A single turn carries every row of the set below to another of its rows. Some are shown first; where does it send the rows asked next?
kanob: [ 21.0 -14.2  17.3  -5.9 -40.8   3.9  -2.1 -14.2  -4.2  -8.7 -24.4  -4.5
 -16.9  -3.2   8.4  -2.2  14.9  -4.4 -16.3  -8.6  -9.5]
ret: [-34.7 -10.1 -22.7  -8.1  36.2  -1.6   3.0   0.2   9.2   3.8  -3.3  -0.4
  -1.1 -10.8  -5.0  -2.3 -13.4   7.5 -25.3 -18.3 -11.2]
Fos: [ -4.3 -23.2  -9.7  -9.2  26.2  22.8  10.2  20.1  -8.1   8.8  -9.7 -14.1
 -11.8  -4.1 -21.6 -21.9 -14.8  11.1   2.2 -22.0  -1.5]
zito: [ 20.1  -3.3  14.0  -5.0 -24.2  17.5  10.5  20.7   8.2 -39.4 -10.9 -12.3
 -28.0  -9.7   6.5  -1.7 -11.2   7.3 -25.1   2.1 -15.5]
kar: [ 18.8   6.5   8.8   2.3 -30.2  -2.8   4.2 -13.1  22.7 -32.4 -10.6  17.0
 -18.3   7.8  -2.2   9.4 -24.3 -11.7  -8.5  15.7  -9.5]
norem: [-17.7   9.6 -32.8  -6.7   2.4 -16.3  20.6 -14.7  16.0   2.8   7.0  25.5
   2.5  -4.2  -1.7   5.7  -9.9  -1.5 -13.4 -19.3  25.1]
Pur: [  2.6   4.9 -18.6  -1.1 -11.7  10.9  16.4 -12.2 -18.3   9.9  23.8  15.6
  24.4  -7.1 -21.8  20.8  -1.0  -3.9  -8.9  -9.8  11.3]
seba: [ -3.2 -17.3  -3.6  -5.2  27.7  14.2   2.2  22.2 -13.6   9.4  -8.9 -21.3
 -15.1  -5.7 -23.1 -18.8 -10.8  -0.3   3.4 -24.5  -8.9]
rol: [ 19.2 -11.5   9.9  -1.6 -38.9  -1.4  -1.8 -18.7  -5.6  -9.6 -28.1  -3.4
 -22.1   7.6   0.4   0.5  12.6  -6.2  -4.7   9.2 -10.9]
fofi: [  3.4   3.0 -11.2  10.6 -16.4  12.5  23.5 -10.7 -21.2   8.6  22.9  21.1
  25.3  -5.8  -5.3   0.7  -3.1 -11.9 -13.1  -6.0  12.3]
dozav: [ 12.0 -14.4  -6.7 -10.1   1.1  22.5  14.6  11.6 -37.1 -10.8  24.4  12.3
  -8.9 -11.7 -19.4 -11.5   3.3   2.0  12.8  -6.4   2.1]
pebe: [-26.1  12.4 -33.9  -9.8   7.7  -9.0  16.0 -13.3   8.9  -5.6  16.4  19.6
   8.9  -9.1  -7.3  17.7  -8.8   5.1 -23.4 -16.1   9.0]
Zaba: [-28.2 -20.3 -21.7   3.0  37.4  -7.8   4.7  10.2  13.0  -9.7  -0.4   9.5
  -5.2  -2.8   5.9  -6.0 -22.7   6.2 -19.8 -19.9  -2.8]
Teba: [ 22.0   7.2  17.7  -8.6 -30.8  -0.9   3.2 -12.3  26.6 -29.5  -6.4  21.4
 -19.6  -3.8   2.2   3.8 -20.4 -13.6 -11.7  -0.7  -7.2]
rifis: [ 16.5  -3.7  -1.4  -6.2  -0.9  16.7   9.6  13.4 -36.6 -10.7  26.1   4.7
  -8.9 -10.1 -27.9  -5.4   0.5  -7.6  15.7 -13.0  -1.3]
radu: [ 16.9 -13.0   6.8   9.1 -18.5 -13.0   1.8  11.3  27.1 -11.4 -23.3  -5.9
 -17.3  -6.3  22.1  20.8  -3.0  -5.1 -27.8   1.4   0.1]
togom: [ 14.1  -0.9   9.6   2.7 -22.9  16.3  11.1  13.8   4.4 -33.4 -18.4 -15.3
 -29.4  -0.4   1.8  -5.9 -11.2   3.7 -18.7  19.9 -20.4]
kazof: [ 10.2  -9.3  -4.5  13.0 -21.2 -13.6   4.0   4.8  23.3 -13.7 -30.6 -12.5
 -19.7   7.5  14.4  20.1  -4.4  -0.4 -22.8  12.7  -1.3]
zono: [ -8.9 -15.7  -7.0 -19.9  35.7  18.9   2.4  11.1  -7.1   8.8   0.2  -5.6
 -14.7 -14.1 -29.0 -12.0 -10.8   6.2   4.4 -13.7 -12.2]
zasug: [  3.8  12.4 -12.7  14.6 -19.9   3.2  18.2  -5.2 -22.8   2.0  25.9  12.1
  22.1  -6.0  -8.3  10.3  -0.7 -17.0 -14.6 -11.5  10.1]
dinu: [  8.3 -17.5   0.5  -7.2 -21.1  -1.6  -9.1 -10.2  14.7 -35.8 -32.8  -5.3
 -26.9  20.8  -8.6   4.4 -18.5  11.0  -6.1  -9.7 -15.3]
ril: [ 17.0 -22.8   8.1 -12.4 -21.1  -0.1 -10.9  -5.1  20.8 -30.3 -29.6  -3.4
 -22.2  12.4  -5.1   8.7 -17.7  10.0 -10.2 -26.9  -7.9]
bek: [ 11.0 -12.0  -3.4  -6.3  11.2  23.4   8.8  12.1 -31.9   3.3  26.5   7.0
   1.9 -17.3 -25.7   6.7   1.1  -2.7   6.7   1.2  -6.1]
Niker: [-21.2  17.6 -30.2  -2.8  -0.7 -22.3  14.1 -16.1  12.5  -0.8   6.2  15.3
   2.7  -1.0  -5.5   7.9  -9.1  -7.3 -17.9 -29.0  17.6]
Zif: [-30.2  -6.0 -19.0   1.7  37.0 -13.4   1.8  12.2  12.4 -12.4   0.1  -0.2
 -11.2  -5.2   0.9  -7.4 -22.1  -2.4 -19.7 -24.8  -9.6]

Zif -> rifis
kar -> dinu
zono -> Pur
And these:
dozav -> norem
Teba -> ril

A single turn carries every row of the set below to another of its rows. Some are shown first; where does it send the rows asked next?
par: [-16.8   9.3   9.2 -28.7 -10.8 -14.1 -34.0 -13.8  42.2 -14.6  17.6 -17.4
  -7.3 -44.4  16.5 -20.4   9.1  21.9   6.9 -12.9 -45.3 -14.9]
rov: [-22.9  22.7  22.1  -4.0 -22.0  -0.9 -33.2 -29.8  11.8 -34.8  16.6 -28.2
  -4.0   7.1   6.9   3.9  -1.2  11.4  -3.8  -3.9 -11.9  11.6]
pera: [-25.7  -6.6   4.4  -9.6 -21.6   1.6   2.4 -24.2  30.6  -1.3  26.2 -33.6
 -11.1   1.2  21.7 -35.4 -30.6  27.5  28.4 -21.2 -32.2 -29.4]
Kula: [-14.1  -4.4  14.6  -3.3  13.5  11.4  30.8 -13.2  31.5 -16.8   8.5 -20.2
  22.9   5.5  14.4 -16.2  -0.5  28.9  15.5 -17.5 -28.9  -4.1]
Mabun: [-54.6  -8.6  17.8 -27.7  -8.1  -0.9  -0.7  -9.4  22.3  -2.6   7.5   2.7
 -12.0   3.1  11.1  -8.4 -21.3   4.4  26.6 -35.6 -13.7 -29.3]
vina: [-15.3  15.7   9.8 -37.8  -2.7   3.0 -15.2  -9.1  30.6  -3.5  17.3 -19.0
 -12.3 -59.8   6.2  -3.4 -20.4   6.2   7.5 -16.5 -10.3 -14.2]
lifir: [-12.3  -5.6  -6.9 -32.8  -5.4   7.6  14.5 -22.0  41.1  -4.6  29.6 -13.9
   0.0   7.6  24.8 -23.1 -20.9  -5.5  23.2 -32.5  -8.2 -43.6]
finez: [ -9.6  33.2   7.7 -29.5  -8.7 -19.2 -14.9  -7.4  44.0  -6.5  36.2  -6.9
  -5.3 -31.3   5.7  -8.0  24.8  -2.3  11.3 -26.4  -4.4 -41.3]
kefo: [-12.8  40.3 -14.8 -14.0 -22.3   7.6  -5.9 -20.4  11.7 -26.3  23.4 -22.9
  -1.5   7.0  30.7  16.6  17.9   5.2   5.9 -23.8 -16.6   1.1]
Ruvad: [ -6.9  19.8  12.6 -50.3  18.1   4.8  -1.6  -1.2  42.4  12.8  29.5 -17.4
 -36.8  -6.9 -10.3 -20.9  -0.8  21.9  -3.5 -21.3 -19.6 -16.4]
Rom: [-15.9   9.2  10.5 -19.8 -29.0  30.2  16.4  -1.8  29.4 -16.5  28.7 -16.5
   0.4  20.9  31.0 -12.8 -19.2 -14.2  10.6 -25.7  -6.7 -25.0]
Nuri: [  4.2  21.8  -0.8 -18.9   7.8  -6.1 -15.2  14.2  48.9  -2.4  36.1   0.4
 -18.4 -19.0   4.2  -9.3   5.8  18.8  -0.4 -27.1  18.4 -11.5]
bure: [  4.7  17.5   7.0 -16.3   1.2 -13.9 -18.2   1.0  26.1 -24.8  11.6 -15.0
   9.7  16.6  11.2  16.6  26.9   0.2  -7.7 -33.1   3.6 -11.4]
gozi: [-27.3  21.1   5.6 -25.8   4.0 -20.5  -6.4  -0.3  39.4  13.0  30.2  -9.0
 -13.1 -25.9  -0.7  -4.0  -8.0  51.3  -4.6 -27.8 -32.0   5.3]
Serez: [ -6.0 -14.3  22.3 -19.6  -6.0  -6.3  14.2 -22.1  51.1  -3.1  37.6 -15.0
  -4.8  27.6   6.2 -34.7 -18.1  26.3   7.0 -24.7 -12.5 -20.6]
Gulu: [-23.6  13.5   4.6 -27.8 -21.4   4.4 -23.8  -8.7   9.3 -20.0   1.0 -48.2
  -2.2 -19.1  11.6  16.9  10.5  -9.7  -2.5 -15.7 -21.3 -15.4]
kubem: [ 17.3  34.9  -3.5 -34.7   0.8  -5.9  -1.1  -9.4  24.9   8.7  20.2  -0.5
 -26.1 -25.4  17.0 -13.3 -12.1  18.7  19.1 -30.8 -16.3 -22.1]
pab: [-10.0  10.2  21.0 -22.6   6.7 -32.8 -14.8  -8.7  58.1   8.7  44.2 -15.2
 -19.8 -11.6  15.4   3.1  19.8  25.7 -11.8 -12.0 -25.7 -11.4]
mube: [-16.0  25.1  31.3 -18.4   2.6 -26.2  -6.3   9.5  35.7 -11.0  33.2 -19.6
  -6.6   5.4  28.0  14.3  13.6  18.3 -29.8  -3.9 -26.0  -1.0]
kera: [-23.7  25.5  16.5 -24.7 -16.1  -5.6 -27.2   8.0  18.3 -33.8   7.8 -23.5
   3.2 -26.9  28.5  -9.7   5.4  14.2 -12.9  -5.0 -44.6  -4.7]
Luma: [-28.3   5.5  25.4  -6.3 -23.0  12.3   7.9 -16.2  17.4 -23.3  19.2 -21.8
   9.6  11.3  30.7 -10.2 -40.4  17.3  17.7 -22.5 -38.7 -14.9]
gev: [-13.1 -14.5 -18.9  -0.8 -19.5 -11.0  20.3 -10.6  22.3 -22.3  33.6 -16.0
 -14.2  10.7  14.8  -2.1 -17.9  -4.7 -14.9 -25.5  -8.5 -17.4]
risel: [-17.5  48.1  15.6 -24.9 -13.5 -10.9  -7.9  12.8  21.0 -25.6  27.3 -13.8
   6.8 -13.7  16.8   4.1  19.2 -10.3  -8.3 -18.8  -4.5 -31.0]
kudun: [-51.8  -1.2  25.6 -21.5 -28.9   6.8   3.8 -14.4  14.2  -0.9   5.8 -14.3
  -9.3   4.9  20.4 -27.9  -8.4   3.7  14.7 -20.7   4.6 -12.7]
Nat: [ 12.2 -13.9  10.7  -5.3 -25.1  -7.2  22.5 -15.2  30.3  -9.6  28.6   0.9
 -18.5  -0.7   7.8  -8.1 -24.2  -8.2  -7.7 -32.7 -12.0 -15.8]
vud: [ -8.8  14.0   8.3 -24.3  13.5 -19.0 -32.4 -10.4  27.5  -6.2  18.8 -10.7
 -33.0 -17.8  -7.1 -15.8 -31.5  27.5  13.0 -13.2 -21.5 -23.2]
vere: [-19.7  21.9  24.9 -17.8 -21.5 -19.2 -10.4  -8.5  17.7   0.0   7.4 -33.2
   2.3   8.8   8.0   7.3  20.0  34.0 -14.9 -26.6 -38.0  12.0]
pif: [-26.6  25.1  16.4 -37.1   5.0  11.1  -1.9 -26.2  28.3 -26.1  24.9 -24.1
   4.9  19.9   5.4  13.3  20.4   5.2 -16.2 -20.0 -20.4  12.5]
Les: [-27.0  -4.1  17.1  -9.2 -10.5   7.9  13.9   2.0  38.7 -26.3  38.9 -17.4
  -1.7  45.1  12.0  -8.0 -21.2  19.3  -3.5 -22.9 -22.1 -14.8]
radam: [-13.2  -5.3   6.5   2.7   0.7  24.1  21.8   9.2  40.7  -2.1  17.2 -25.5
 -10.0   5.2   2.6 -19.8   3.7  31.7  22.7 -17.8 -34.8 -13.7]

Les -> pera
pab -> kera
kefo -> Ruvad
And these:
Nuri -> vere
Mabun -> gev

